128 stands for zero in the data rows.
Here are some points, each followed by its number:
[110 157 138 123 111 124 121 118 124 123 145 132 121 130 104 115 115 165
 147 129 120 127 132 119 112 122 112 112 148  88 154 123 138 136 149 126
 133 160 108 145 129 123 136 116 112 131 143 122 138 124 130 111 122 147
  91 133 117 137 140 138 164 106 129 132] 0
[ 97 167  89 118  78 164  78 152 131 159 162 112 146 120 138 177 108 139
  99 134  77 154 137 137 123 128  89 107  97 145  68 196 194 105  55 104
 168 172 176 174 170  81  96 158  60  93 199 152 101 155 102 100 191 111
 165  54  79  83 156 155  93 119 195 166] 1
[108 187 108 127  65 134  65 146  89 167 162  84  98 103  75 169  64 143
  91 153  59 146 149  81 111  70  99  80  88  67  79 192 202  97  43 117
 135 151 190 210 181  89 187 183  48 146 193  89 148 109 138 115 177 139
 103  77  95  47 147 201 105  91 196 187] 2
[ 85 203  95 165  53  85  44 130  84 195 153  42  65 118  44 173  45 114
  47  90  43 155 177  57  70  53  67  63  87  62  49 226 194  92  22 120
 118 114 227 231 188  67 228 196  48 181 206  74 133  93 107 141 181 115
  74  81 142  22 119 202 106  63 216 221] 3
[ 91 183 171 137  98 121  63 107  94 185 173 131 133 107  64 139  53 155
  99 154  78 107 159  93 106  57 142  58 114  63 153 123 153 115  60 145
  94  99 166 203 103 127 193 152  95 187 172  76 186  98 162 135 128 154
  84 157 114  73  92 183 120  87 135 157] 4
[192  39 168  97 215 170 217 122 188  55  72 213 191 142 220  66 215 125
 205 172 218 118  73 211 194 214 207 205 171 209 203  21  56 162 233 103
 141 100  25  23  73 195  28  51 221  60  34 186 103 176 123 132  72 129
 196 192 148 236 131  38 151 202  35  36] 5
[161 108 106 168 115 123  67 136 107 176 125  87 147 136  75 180  94  68
  72  97 121 124 147 138 157 104 127 107  89 151  77 185 147  92  59 143
 142  78 206 171 121 137 166 124 107 149 186 131 112 124 104 151 167  86
 184  79 176  53  79 147  71 122 159 162] 6
[123 189 137 144  67 118  66 127  70 189 157  78 118  93  55 168  58 108
  78 120  68 115 150  60 103  49  92  58 100  56 106 196 173 104  49 155
 110  92 214 202 125 129 200 186  70 186 192  89 172  83 153 146 153 138
  85 100 121  42  93 200 124  84 173 182] 7
[ 85 187  74 138  59 129  47 140 105 184 171  67  96 139  74 180  61 134
  68 116  51 157 170  93 103  80  86  91  70 101  48 224 206  89  24 120
 141 148 216 216 195  65 182 182  37 120 214 110 107 134 104  87 205  94
 156  44  98  34 148 189  79  94 211 210] 8
[173  49 125 149 209 115 195  92 174  87  80 164 161 160 190  83 203  89
 148  96 211 122  91 195 166 207 170 197 153 223 166  65  47 147 220 128
 132  76  69  38  75 172  73  57 215 101  54 180  79 171  84 138  93  71
 198 178 177 213  81  48 113 172  53  75] 9
[139 130 130 126 136 146  82 147 128 149 148 154 140 136  93 149  96 133
 132 139 119 115 137 158 161 129 154  88 119  94 139 142 118 108 111 108
 118 119 112 157 103 154 136 113 115 148 155 114 145 121 140 106 123 127
 142 114 146 103  97 134 131 136 110 110] 10
[ 93 178 115  99  74 152  77 163 133 131 152 135 107 143 127 121  83 167
 124 173  71 163 161 132 141 131 144 121  88  65  80 135 191 107  54  79
 139 199 100 197 185  79 125 151  48  88 190 105 144 140 124  85 164 159
 119  74  89  78 176 161 127 135 190 152] 11
[129  96 121 132 137 126 100 124 129 154 131  95 117 145 137 149 118  96
  93  99 142 135 153 153 143 142 134 139 110 141 101 125 102 118  96 119
 130 104 130 134 128 154 128 116 145 105 163 138 117 135 116 148 117 118
 144  89 158 115 108  96 117 152 141 121] 12
[ 94 166  96 135  87 144  73 140 122 159 160 105 121 140 111 153  78 136
  87 136  73 139 149 119 106 119 123 110  92 121  74 187 180 108  47 110
 135 155 170 197 177  78 167 152  62 129 187 117 135 137 108  99 182 111
 144  66 108  69 145 166  82 119 186 179] 13
[129 178  96 126  70  94  97 158 132 149 119  72  80 160  83 167 118 134
 101  93  83 134 138  87  80 115  71 116 129  83  78 212 179 105  76 124
 143 159 194 186 178  89 171 174  71 120 163 102  87 106 123 123 167 121
 100  97 155  52 166 156 149  91 183 183] 14
[153 118 102 128 126 117 158 127 134 117  97 115 103 146 145 110 160 119
 121 120 152 152 111 120 129 157 128 165 125 164  89 144 138 120 134 119
 133 149 141 121 152 112 120 131 119 107 119 137  96 149 101 130 133  95
 146 119 125 121 145 118 137 130 138 145] 15
[ 79 213  89  86  46 106  70 167  94 163 162  67  59 123  53 168  66 175
 143 137  48 128 156  46  57  55  59  78 116  32  69 219 213 100  43 114
 121 199 203 222 199  66 197 206  31 137 199  67 138  76 158  85 159 169
  55 100  77  31 200 211 192  68 208 209] 16
[110 147 164  93 133 184 151 144 121  93 170 188 169  84 127 117 117 190
 207 166 157  90 118 121 146 101 157 101 161  47 205  56 122 149 202 137
 122 182  44  81  97 178  67 108 100 108 140 126 177  89 172  98  72 186
  67 157  77 193 173 164 193 165  76  67] 17
[115 155  93 186  83  99  40 109 108 201 163  59 111 142  65 190  57  85
  37  95  62 158 176 127 140  82 112  74  71 163  48 217 169  85  26 125
 135  72 221 217 162  88 210 157  71 174 207 111 110 154  74 145 199  75
 170  49 161  38  58 159  48  91 205 200] 18
[144 118 114 164 122  84 136 122 134 153  97  88  98 153  89 125 131  93
  72  97 118 133 135 120 117 121 114 125 136 165  80 184 107 111  94 136
 115  94 195 152 130  98 186 145 166 166 125 118  99 133  94 148 155  91
 143 127 174  78  80 107 107  96 136 163] 19
[153 127 157 114 139 154 170 119 120 105 122 172 159 110 138  99 144 153
 173 153 165 113 105 132 145 126 152 108 143  98 184  81 111 141 184 131
 117 126  78  82  85 167  94 108 153 126  99 130 157 112 153 118  91 135
 110 169 107 171 127 129 172 144  84  91] 20
[171  44 136 155 215 144 173 123 182  94 102 180 184 171 196  91 188  85
 130 120 203 133 111 220 198 212 198 196 129 221 161  42  53 142 198  93
 161  78  57  48  77 172  60  46 211  87  63 184  86 188  71 128 128  86
 217 136 185 215  68  43  64 189  57  58] 21
[170  41 136 149 209 121 217  99 185  57  70 190 170 150 214  60 211 116
 172 126 212 141  83 199 174 210 192 208 168 223 177  31  47 171 228 119
 138 101  41  29  78 162  51  48 224  95  45 184 106 186  85 137  79 110
 189 185 152 231  94  38 119 178  56  54] 22
[105 143 139  93 113 128 142 133 136  97 137 136 107 137 137 126 142 164
 175 135 116 118 120 112 104 120 111 129 165  82 148 127 142 135 167 133
 121 171  97 122 144 125 109 144 112 110 110 113 122 113 154 119 100 164
  71 156 116 149 175 133 175 111 124 118] 23
[157  45 156 150 220 112 213  83 180  78  78 200 175 143 211  58 202 127
 170 137 214 128  96 210 173 210 196 196 168 222 195  26  39 178 227  95
 118  65  30  31  58 185  62  42 230 106  36 180 112 185  89 128  72  96
 191 195 160 235  72  34 120 177  43  53] 24
[193  43 123 157 207 120 211 108 164  68  69 160 163 147 202  85 209  84
 130  81 215 129  87 196 190 208 170 199 160 222 168  58  40 157 228 135
 144  72  63  28  68 187  60  60 224 107  55 191  76 168  87 158  78  84
 191 160 180 218  73  42 110 186  55  56] 25
[108 178 176 106  91 109 131 109  90 143 141 162 123  85  83 130  83 166
 170 170 108  97 126  67  94  61 113  72 158  60 185 106 149 142 153 152
 100 129 126 168 101 156 166 163 126 169  99  85 187  82 182 133  85 176
  59 186 110 129 144 184 181  89 100 123] 26
[161  67  92 131 187 143 129 163 161 101 118 128 133 175 165 122 173  93
 129  95 180 131 122 200 176 202 164 191 122 175 107 118  82 130 171  95
 155 132  76  82 121 161  85  75 154  94 113 161  77 150  89 111 117  92
 194 101 180 151 129  67 111 177 100  87] 27
[151  75 159 111 186 115 177 111 148  92 101 177 138 149 171  99 177 120
 177 146 189 123 106 178 159 173 161 166 171 162 174  55  76 156 201 120
 115 108  57  60  78 172  81  80 198 105  61 138 129 155 137 146  75 127
 139 182 160 202 115  73 158 143  64  69] 28
[ 99 146 133  92 124 134 175 143 153  82 117 171 121 123 161 106 170 174
 189 153 128 115 112 104  97 130 113 153 165  99 159  92 140 137 188 137
 118 188  78  97 156 103  90 146 119 102  95 119 124 117 158 110 107 167
  80 170  84 179 184 141 179 125 112 107] 29
[127 153 147 109 123 160 129 134 116 116 143 159 160 112 127 111 115 139
 167 162 122 124 113 110 133 113 137 122 121 103 160  90 157 139 124 133
 127 155 120 113 125 119  95 122 102 124 131 129 160 115 142 108 141 149
 141 145  98 143 153 160 133 133 109 128] 30
[101 159 121  98  99 125 162 130 164  94 109 143 109 134 161 106 157 171
 173 136 111 145 133 114  89 145  87 145 152 108 124 129 149 127 153 112
 135 185  98 112 163  85 110 155 103  86 120 121  99 133 125 107 138 147
  91 149  86 151 183 120 173 116 144 149] 31
[150 139 141 100 120 142 162 127 112 113 128 160 151 118 118 127 140 137
 186 132 151 101 103 100 113 114 127 110 156  80 185 117 120 124 191 162
 129 134  95  90 102 161  95 131 134 139 101 124 146  94 165 126  92 137
  97 167 109 152 156 155 170 129  82  96] 32
[106 148 144 102 116 107 159 126 128 108 137 134 106 121 133 133 143 160
 151 131 124 121 115  96 100 106 108 128 164  98 151 115 137 133 156 139
 118 154 112 128 135 121 120 157 125 120 106 116 127 118 139 138 113 158
  78 154  99 158 165 145 169 110 125 126] 33
[109  86  97 134 162 131 190 108 166  80 101 140 130 142 199  82 185 126
 152 132 157 149 109 148 105 185 137 195 118 206 103  89 113 152 169 140
 137 147  97  64 159  79  79 107 145  82  82 169 105 174 104 106 151 103
 173 131  93 188 160  83  93 153 130 133] 34
[160  83 123 163 160 102 113 104 110 168 114  93 122 157 106 131 125  85
  68  94 152 121 151 145 143 134 162 138 112 162 114 140  88 110 103 136
 124  74 164 143  99 153 168 109 169 149 127 126 108 138  99 165 131  92
 180  97 177 103  73  95  95 131 113 120] 35
[ 74 205 141 123  57 118  48 133  78 191 185  75  96 103  53 182  49 160
  81 141  51 121 171  68  90  45  86  54 105  41 118 201 196 100  38 135
 109 144 199 222 169 102 206 193  46 170 202  72 160  81 153 126 168 162
  60  83 101  43 139 207 147  75 194 190] 36
[177  39 143 136 215 160 218 102 179  53  78 200 189 136 215  69 214 117
 189 126 220 119  87 207 187 216 190 202 172 218 196  30  43 167 236 127
 137 105  31  19  59 186  40  49 223  74  48 194 103 175 105 133  68 114
 188 173 141 236 104  41 132 194  44  42] 37
[ 81 217  97  85  36 138  69 151  73 168 170  86  84  90  63 174  51 184
 138 159  42 138 165  38  62  41  74  59  93  26  74 212 220  87  36 143
 129 203 199 224 192  74 187 213  23 147 212  69 171  77 180  92 158 177
  53  79  49  34 206 222 173  73 212 197] 38
[127 136 160 135 123 141  89 130 112 150 142 124 145 117  90 142  88 109
 119 121 125 116 151 135 146  89 134  93 118  82 147 113 111 128 107 129
 121  97 138 149 101 162 156 125 147 141 147 117 161 104 152 148 100 145
 107 143 156 107 103 153 131 133 118 120] 39
[142 124 134 157 149 101 128 101 121 144 120 131 131 130 123 116 111 112
  96 119 134 125 124 136 129 114 140 108 123 171 133 127  97 144 120 128
 116  72 148 140  98 149 156 111 177 164  96 131 140 138 123 138 122 106
 142 146 145 138  78 110 100 107 116 136] 40
[120 114 121  96 155 138 121 160 161 116 138 132 123 163 129 146 175 141
 152 117 152 114 131 165 136 174 124 164 148  91 141 149 121 109 173 105
 130 182  79 112 148 147 123 117  94  82 124 121  69 123 121 133 125 129
 110 124 159 136 160 111 163 156 103  94] 41
[145  75 126 146 184  96 177 106 157 107  87 141 111 142 168  97 173 126
 143 111 184 122 120 174 135 179 143 172 160 188 142  85  73 152 190 118
 116  88  79  74  96 155 132  86 194 119  67 152 101 155 108 132  95 102
 152 164 172 182 103  67 127 142  78 108] 42
[100 179 138 135  88 118  78 113  87 165 168 106 115  98  74 153  63 137
 113 145  76 118 149  74 103  55 115  67  98  67 134 146 163 128  62 149
  99  97 184 190 123 120 183 161  95 180 172  86 186  85 169 130 121 163
  85 139  92  69 112 188 125  89 165 168] 43
[ 99 164 122 123  95 120 101 102 109 150 141 104 111 112  89 119  86 155
 125 126  98 133 146  82  85  80 115  99 118  78 115 155 150 118  89 125
 115 134 148 183 139 117 177 153  84 137 168 101 150 117 126 123 113 132
  80 137  91  86 146 177 162 101 165 176] 44
[158  92 106 162 136 118 137 112 112 137 108  94 135 114 131 139 139  83
  83 100 143 144 123 127 147 125 144 144 103 160 101 138 103 128 111 145
 129  81 165 109 122 141 145 125 151 150 137 146 120 135 114 162 120 102
 155 109 145 100  94 113  90 140 144 128] 45
[179  43 119 184 212 144 180 102 171  77  95 177 185 155 194  83 196  81
 107  94 200 132 100 208 190 208 187 194 110 228 149  63  51 155 207 127
 129  64  81  39  74 156  79  54 211 136  63 188  90 187  80 127 128  75
 215 134 173 210  60  50  57 177  67  75] 46
[135  86  97 162 173 106 177 129 177 101  89 119 131 156 184 102 183 111
 102  95 159 143 116 177 126 196 123 191 121 209  92 123  93 143 158  99
 148 114 122  78 157  93 119  96 169  91  83 172  69 167  79 114 163  94
 183 110 162 169 111  67  77 162 131 145] 47
[ 93 202 143 103  67 158  70 152  93 142 187 120 125 113  62 142  60 167
 155 138  72 119 134  80 106  59  97  67 112  37 159 167 179 127  75 144
 114 170 154 190 147 125 153 174  59 154 190  86 180  73 180 106 125 167
  62 129  80  71 165 207 171  99 162 160] 48
[125 166 104 159  84 118 111 147 105 139 126  86 112 108 100 145 100 126
  82 110  69 144 144  82  90  90  94 106 110 118  85 177 180 112  66 135
 149 132 195 178 169  70 176 169  90 162 165 129 126 130 116 135 176 144
 123  93 110  70 130 170  87  97 192 178] 49
[ 77 208  92 115  54 105  56 158 122 181 161  65  65 146  67 173  68 159
  74 131  45 151 158  67  66  83  59  82  95  67  51 224 211  91  31 102
 136 192 208 223 206  53 203 201  35 126 194  80  94 120 111 103 202 124
  86  70 105  36 170 194 120  79 212 210] 50
[160  51 142 148 199 127 212 102 180  59  69 182 172 140 213  75 214 101
 158 120 199 128  84 188 155 209 166 202 165 227 172  48  56 164 222 138
 129  96  69  32  92 125  63  69 219 101  45 183  87 172 109 158 105 117
 183 180 147 222 106  50  96 171  60  67] 51
[122 145 150  81 104 149 169 126  90 109 123 144 133  82 116 128 128 162
 181 141 140  99 120  74 113  70 110  93 165  49 185  97 125 119 183 160
 118 145  86 115  90 180  98 161 121 118 141 103 162  77 176 143  72 168
  64 175  77 142 172 175 207 124 100 101] 52
[ 84 202 147  97  58 153  72 139  94 153 180 138 111  92  77 152  57 176
 156 175  58 131 149  69  93  57 107  67 106  43 124 151 200 118  57 137
 125 182 148 206 169  90 158 183  51 152 182  78 187  89 178 100 145 178
  71 124  69  72 179 202 145  94 180 163] 53
[148 104 157 125 167 109 140 121 120 148 124 150 146 140 127 126 137 109
 135 133 163 105 108 155 145 134 151 120 148 141 178  88  97 130 164 135
 107  83  98 106  83 181 116 101 176 144  86 120 137 128 134 142 107 111
 137 160 160 161  95 104 149 122  73  88] 54
[ 66 191 131  95  71 131 118 129 127 128 156 129  99 104 127 125 109 178
 150 164  65 133 141  70  72  87  75  95 126  82 114 165 191 132  78 132
 110 185 156 165 182  68 134 179  63 118 160 110 147 116 156 101 166 168
  75 123  66 103 182 176 152  86 183 180] 55
[114 160 162 105 102 148 173 132 106  97 113 150 123  70 153 113 107 173
 166 167 104 121 126  85 107  75 115  88 154  70 176  69 151 149 142 130
 125 132  80 121 111 140 119 159 149 127 103 107 182 100 171 148  87 189
  63 174  76 157 166 162 180 118 143 108] 56
[174  50 173 136 205 122 195 101 167  92  83 180 168 150 190  77 186 108
 148 116 208 111 114 197 177 194 195 180 163 177 189  33  42 161 218 109
 124  76  38  47  69 198  72  58 219 108  51 157 131 149 113 162  58 128
 164 186 182 218  87  44 139 188  49  48] 57
[149  86 108 151 157 130 160 140 168  97  93 112 131 154 159 105 179 103
 100 105 145 139 124 157 127 183 129 181 128 193  96 139 116 123 144 116
 152 136 148  90 159  91 110 115 157  96 101 158  78 158  84 144 167 103
 176 111 156 150 128  84  96 145 131 135] 58
[173  41 147 164 215 110 208  94 178  83  67 167 169 143 210  80 209  70
 110 110 207 132 103 204 182 203 179 199 139 231 169  41  38 158 216 121
 127  58  67  34  73 172  75  60 229 108  41 183  86 184  82 170  93  90
 201 181 182 221  64  37  78 180  57  60] 59
[184  60 121 136 195 154 176 119 142 106 102 142 171 145 177 117 193  80
 143 100 204 123  90 186 180 191 165 191 126 196 164  75  68 144 203 129
 139  85  80  49  87 184  70  71 184  88  81 177  83 143 100 149 105  83
 188 141 176 183  98  72 106 182  61  76] 60
[ 62 215 116  77  48 164  53 157 103 159 197 139 101 106  68 156  44 202
 164 180  43 149 166  66  84  54 106  62  87  29  82 189 216  93  37  98
 116 208 141 223 195  74 179 192  22 134 211  64 178 100 162  63 164 172
  61  95  47  51 199 217 166  88 206 194] 61
[166  50 153 128 207 154 203 113 181  61  87 204 181 146 206  71 206 127
 187 149 206 113  89 201 181 209 190 195 162 214 188  37  58 161 225 120
 135 117  42  33  77 162  45  51 213  94  51 178 104 174 101 123  92 118
 196 183 151 228 103  48 111 181  48  52] 62
[ 96 174 115 135  88 117  64 142 108 175 171 102 105 148  78 159  77 139
  88 130  72 134 167 131 122 100 114  88 100  80  92 190 170 105  60 108
 129 149 163 198 150 103 181 154  70 156 187 107 129 142 123 103 168 125
 119  70 128  70 106 165 107  96 180 154] 63
[159  92 145 143 144  93 153 114 120 157  91  90  99 132 131 142 147  80
  76 103 152 118 134 119 135 134 129 135 141 173 108 146  80 120 130 143
 109  72 158 122 101 162 167 133 191 143  90 120 119 128 115 172 107 106
 129 137 182 118  84  85 125 131 110 113] 64
[130  84 161 122 175 170 184 120 154  81 130 197 184 107 182  79 158 163
 185 163 174 124 120 181 166 172 180 146 148 136 193  35  84 153 202 111
 140 141  42  55  80 157  59  70 186 104  97 163 162 145 131 117  89 165
 154 160  92 214 116  83 137 175  76  61] 65
[123 197  71  94  53 132  72 184 104 168 143  59  74 153  67 176  95 127
 105 119  60 137 135  61  76  94  64 120 104  71  55 228 215  85  39 123
 160 197 221 206 206  60 152 197  34 103 201 113  78  94 113 102 204 122
 130  57 132  28 197 194 126  92 198 206] 66
Which three points above are nearest to each new point by angle, seen from the average point of the numbered points? Their numbers follow each, nearest first.
[106 169 153 104 100 126 131 123 114 117 149 146 108 103 117 130 105 170
 151 167  84 107 123  77  94  83 120  85 151  95 150 130 157 115 132 149
 104 149 141 162 138  96 149 169 107 167 123  92 167 103 154 124 127 163
  74 169  83 130 147 172 150  89 137 142] 26 53 48
[132 130 120  84 122 162 148 148 143  92 138 148 138 144 143 116 173 151
 185 118 154 116 108 105 113 158 120 165 141  87 160 143 130 127 187 136
 137 183  91  77 149 136  65 132  87  85 123 137  96 104 141 109 114 141
 122 144 105 157 186 136 179 163 103 111] 29 41 23
[151 111 163 119 156 168 128 120 104 136 157 166 170 100 101 122 125 133
 171 136 171  99 116 139 160 101 174 111 124  70 189  82  97 136 186 140
 114 109  66  96  84 197 102 106 122 133 117 126 157 117 164 121  74 131
 100 157 115 168 121 156 169 156  79  72] 20 17 32
[163 156 141 102  85 160 100 133  81 139 149 141 146  92  84 149  90 128
 151 156 119 126 122  89 160  71 143  80 106  64 159 147 162 106 107 144
 115 122 134 160  95 177 100 159  86 130 165 109 167  92 161 132 108 138
 102 125 103  83 146 184 167 123 109 113] 48 53 43
[ 93 122 142 139 136 132 117 105 142 124 132 145 134 128 137  93 107 154
 123 146 114 137 162 147 112 134 153 120 125 119 135  77 115 136 106 111
 120 131  90 140 120 101 149 103 144 135 144 119 162 154 120 125 121 148
 119 128 103 156 119 108 119 127 144 125] 65 56 0
[106 156 133 138  91 112 162 117 116 121 101 108 114  85 153 125 131 127
 113 147  88 139 115  76  90  82  96 110 124 139 123 130 157 141  99 150
 109 104 165 141 152  96 159 176 132 142  95 114 152 115 160 154 138 152
  82 157  95 112 145 159 120 102 161 161] 55 43 49
[109 141 101 127 121 148 101 159 148 131 146 110 126 129 139 156 142 113
 118 128  95 142 127 133 119 157  96 148 108 162  84 172 166 131  83 111
 142 152 156 137 174  90 123 135  92 108 147 149 103 139 116 110 174 124
 152  91 132 106 144 131  87 138 167 160] 1 13 8
[162 141 100 143 117 150  62 161 113 170 159  83 139 159  59 169  98  79
 111  86 148 114 127 156 160 133 117 122  99  95 103 202 141 114  87 138
 142 131 183 151 124 158 138 116  80 125 184 135  98  97 126 115 148  83
 167  79 185  56 118 158 108 145 119 139] 6 18 8
[ 98 186 113 112  63 155  98 141 102 131 160  97 134  95  91 153  95 149
 140 135  71 124 130  62  87  68  79  92 106  71 116 196 194 107  79 167
 134 173 191 175 172  86 144 190  52 134 185 117 136  93 155 127 170 146
  79  97  77  68 181 201 120 104 178 180] 38 16 2
[138 131 163 125 138 164 132 109 110 128 142 165 172  95 124  97  97 139
 168 163 145 123 129 137 159  94 173 105 107  94 182  65 118 144 142 125
 118  98  88 117  97 164 115 100 138 133 121 125 176 106 149 110 101 139
 131 168 105 157 122 152 141 145  82 114] 20 17 30
[112 157 119 112 128 136 102 132 135 130 159 148 121 153 105 116 114 156
 159 143 118 129 111 128 110 130 126 125 120 118 122 145 162 121 112 118
 119 154 131 150 145 107 122 129  79 126 130 114 128 141 125  80 153 105
 135 138 109 123 137 154 127 120 128 155] 61 11 55
[177  70 180 173 191 107 167  79 108 148  93 158 172 104 106  96 124  91
 101 111 195  98 118 152 170 110 187 102 152 170 195  51  45 144 195 152
  96  44  99  80  49 201 161  71 220 177  69 125 174 111 122 176  63 109
 141 194 185 187  48  86 131 152  50  73] 54 57 59
[176  77  92 198 155  96 124 117 137 130  79  65 109 143 147 135 155  67
  45  80 131 156 125 159 159 165 127 168 103 220  57 180 103 138  74 129
 148  61 205 119 149  92 174 112 186 158 107 170  85 175  69 167 178  78
 192  73 193  88  63  72  54 128 178 171] 45 19 35
[136 125  87 159 130 122 122 145 149 133 112  88 122 152 147 137 150  94
  96 100 121 158 120 170 132 180 100 163 109 189  87 179 137 135  94  99
 161 116 172 119 158  87 141 116 133 109 136 164  82 154  88 123 179  94
 176  82 162  93 109 107  84 125 158 165] 58 47 15
[109 150 151  95 116 184 118 128 100 109 174 177 173  79 131 145 118 166
 186 166 133 107 112 104 148 101 146 103 135  71 184  92 154 140 166 148
 123 169  72 101 114 168  81 122  78 113 156 130 168  90 169 110 100 164
  87 140  73 166 170 180 170 150 104  90] 17 30 52
[115 134 109  96 125 130 111 145 125 152 136 127 113 151 113 148 136 138
 138 134 123 117 136 127 116 136 127 148 128  95 111 163 158 108 100 110
 128 163 128 162 157 119 120 131  76 105 157 118  98 131 113 108 149 114
 153 101 131  91 163 139 152 124 130 148] 66 11 14
[152 140 104 121  95  95 158 145 109 125  98  87  81 131  95 140 131 123
 122 111 119 127 116  85 103 107 101 128 161  85 111 171 136 116 142 143
 147 140 161 154 147 123 148 166 130 144 129 111 118 109 135 150 109 140
  89 123 141  84 143 142 169 102 148 133] 14 16 66
[150 120  97 167 142 121  93 141 120 161 126  81 142 141 106 155 114  84
  72  82 130 133 128 155 145 137 111 143  97 180  95 172 123 114  82 126
 155  87 192 144 134 129 139 121 122 122 164 156  91 139  83 137 174  87
 185  75 171  82  89 124  76 136 147 159] 6 18 45
[ 84 206 144  82  57 146  83 149  98 138 175 147 115  95  83 151  72 186
 170 173  61 113 144  57  89  59 100  80 119  40 134 171 200 109  74 148
 115 195 160 197 176  90 145 193  44 134 184  82 169  80 181  94 147 183
  63 120  63  75 192 207 166  96 172 167] 53 48 61
[160  80 164 106 168 132 192 114 141  90  88 165 145 131 172  89 184 126
 170 129 189 122 102 158 146 170 153 165 173 149 186  66  70 140 214 129
 126 119  67  56  78 176  83  94 198 106  66 144 119 129 131 157  76 133
 128 186 156 198 131  76 181 153  60  68] 28 57 5
[150 107 126 122 147 106 158 117 131 144  96  97 113 131 125 121 149  91
 113 124 150 135 107 115 121 129 123 149 133 180 110 134 114 122 118 127
 125  94 169 113 124 119 126 125 166 115  97 132 110 136  98 156 139 104
 155 156 160 109 112 111 120 115 106 157] 64 19 45
[134 131 118 120  97 119 174 111 112 113  84 119 112  91 148 109 144 145
 126 138 126 144 133  81 104 102 105 138 133 120 109 125 155 131 121 139
 133 126 138 126 144 110 138 147 130 120 127 128 128 132 135 148 121 135
 109 141  98 106 162 136 151 115 152 158] 55 31 33
[ 77 213 104 139  46 122  41 165  83 200 180  59  88  99  50 194  44 132
  69 135  41 141 168  67  79  48  63  54  84  52  66 218 215  96  20 126
 144 146 219 227 186  70 203 199  39 161 213  87 161  94 150 118 197 146
  86  60 106  27 144 211  91  72 212 207] 2 36 3
[118 116 139 143 153  83 164  97 150 114 114 132 106 140 156 116 150 148
 123 117 138 129 128 132 101 142 123 130 149 169 148 100  92 151 164 124
 123  92 105 108 123 122 147 111 185 138  74 126 132 141 126 138 100 137
 104 166 136 175 107  90 132 107 124 128] 42 28 24
[119 154 101 154  91  98 135 117 122 130 113  82  98 121 147 136 133 121
  82 121  82 154 124  90  89 110  89 125 113 163  82 176 169 136  74 134
 137 112 189 149 169  73 158 166 118 144 130 132 121 141 115 149 170 129
 122  97 109  90 131 135  91  90 190 178] 49 3 8
[102 180 129 109  83 103 122 140 110 155 129  83  87 121  90 158 120 129
 115 115  92 123 137  69  82  84  74 104 136  74 117 185 149 123 101 142
 108 146 176 167 160 106 178 178  93 140 139  97 122  88 163 142 129 144
  68 151 128  72 154 167 172  99 156 170] 16 36 38
[115 118 160 138 155 137  98 127 123 132 152 139 132 138 110 128  96 125
 113 114 132 109 154 161 154 129 155 102 139  83 158  78  81 136 142 121
 115 120  76 139  97 164 149  98 167 151 134 118 165 117 146 144  83 157
  94 128 160 163  91 108 130 146 111  82] 39 54 10
[ 96 148 108 119  92 133 172 113 119 102 123 129 126  93 173 129 151 146
 123 146  89 140 114  82  96 102 101 133 125 165 111 140 165 123 120 164
 129 151 150 115 164  73 100 173 100 125 135 146 121 142 139 136 170 142
 112 106  66 150 153 156  91 115 170 153] 55 49 1
[112 121 182  88 153 138 193 111 133  82 126 192 138 103 173  82 144 178
 193 177 166 110 111 129 127 128 164 119 180  84 203  39  89 162 205 133
 111 156  42  74  85 167  79 109 184 125  67 109 184 112 169 131  67 182
  73 196  83 212 158 108 192 136  68  61] 20 17 65
[143 154 160 173 101 128  71 102  75 190 142  90 153  85  64 162  56  87
  69 122  83 103 157  84 127  50 147  66  90 105 123 147 146 116  48 162
 104  57 203 198 101 139 192 147 140 186 173 106 188 106 139 158 140 135
 131 106 149  63  70 183  79  97 149 168] 7 4 43
[ 93 102  67 105 136 129 149 156 189  65 121 135 102 182 191 112 193 154
 156 107 128 163 121 173 107 207  99 202 117 186  68 173 148 127 155  97
 152 203  93  79 196  60  66 123  71  64 139 163  62 175  89  74 174 102
 175  79  98 163 195  82 106 159 178 152] 34 15 58
[114  67 149 100 200 108 190 107 172  77 107 181 123 167 188  89 199 150
 188 111 198 101 112 184 123 194 145 180 184 161 187  60  53 167 223 125
 106 129  38  47  84 174  78  79 202 106  51 138 102 156 144 129  59 127
 109 189 142 219 146  60 188 158  60  61] 28 37 57
[135  96 148 142 160 140 101 125 120 156 122 133 156 117 129 134 104  94
 103 132 148 116 151 163 169 122 162 109 109 138 133  82  92 128  97 114
 121  84 120 135  91 170 138 102 162 134 140 124 148 119 121 150 111 126
 162 126 152 128  87 106 110 155 105 105] 35 12 40
[ 97 163 135 147  87  79  89 104 118 185 124  78  78 131  79 144  75 125
  67 125  79 145 166  90  88  82 102  80 121 111  70 177 148 111  49 108
 102 102 182 206 139 101 206 165 120 160 158  84 153 144 108 147 139 122
  89 112 140  66  94 141 125  80 182 182] 3 7 36
[103 171  99 147  76  78  77 145 118 166 118  70  66 147  92 157  89 111
  68  99  67 152 159 100  90 118  77  99 114  91  60 210 163 123  55 100
 122 120 191 197 172  88 203 179  93 162 146 102 106 119 138 132 148 125
  93  91 163  51 119 133 115  94 195 183] 3 14 50
[129 152  83 156 111 122  53 147 143 193 147  72 126 171  93 177  98  77
  54  99  86 150 144 156 131 159  98 132  70 194  47 219 173  91  39  89
 153 108 212 198 181  85 181 141  61 114 180 138  67 155  70 107 206  60
 198  58 175  45  90 132  57 128 187 196] 18 6 8
[ 83 196 132 119  69 151  65 155 115 151 179 126 120 131  87 162  69 153
 100 156  59 140 149  86 114  94  98  87  94  93  91 176 196  98  48 128
 127 185 191 199 178  67 153 168  56 127 195 110 150 103 139  98 191 158
 113  82  95  72 141 189  90 105 186 179] 2 50 13
[148  93 155 143 158 139 144 119 107 114 134 144 166 117 112 144 125 102
 147 100 169  93 117 146 160 111 160 115 152 106 186  87  72 138 185 159
 115  86  93  87  71 189 104  89 187 146 119 135 163  99 152 147  68 146
 103 147 151 169  94 122 162 144  85  75] 54 20 57
[ 95 166 145  88 102 142 134 137 124 124 140 156 124 105 145 130 113 166
 171 167  99 133 125 121 111  99 115 103 150  89 151  96 164 137 107 110
 132 157  90 139 138 115  99 143 118 108 125 114 158 130 154 112 121 164
  91 141  88 150 168 149 168 114 141 122] 56 23 33
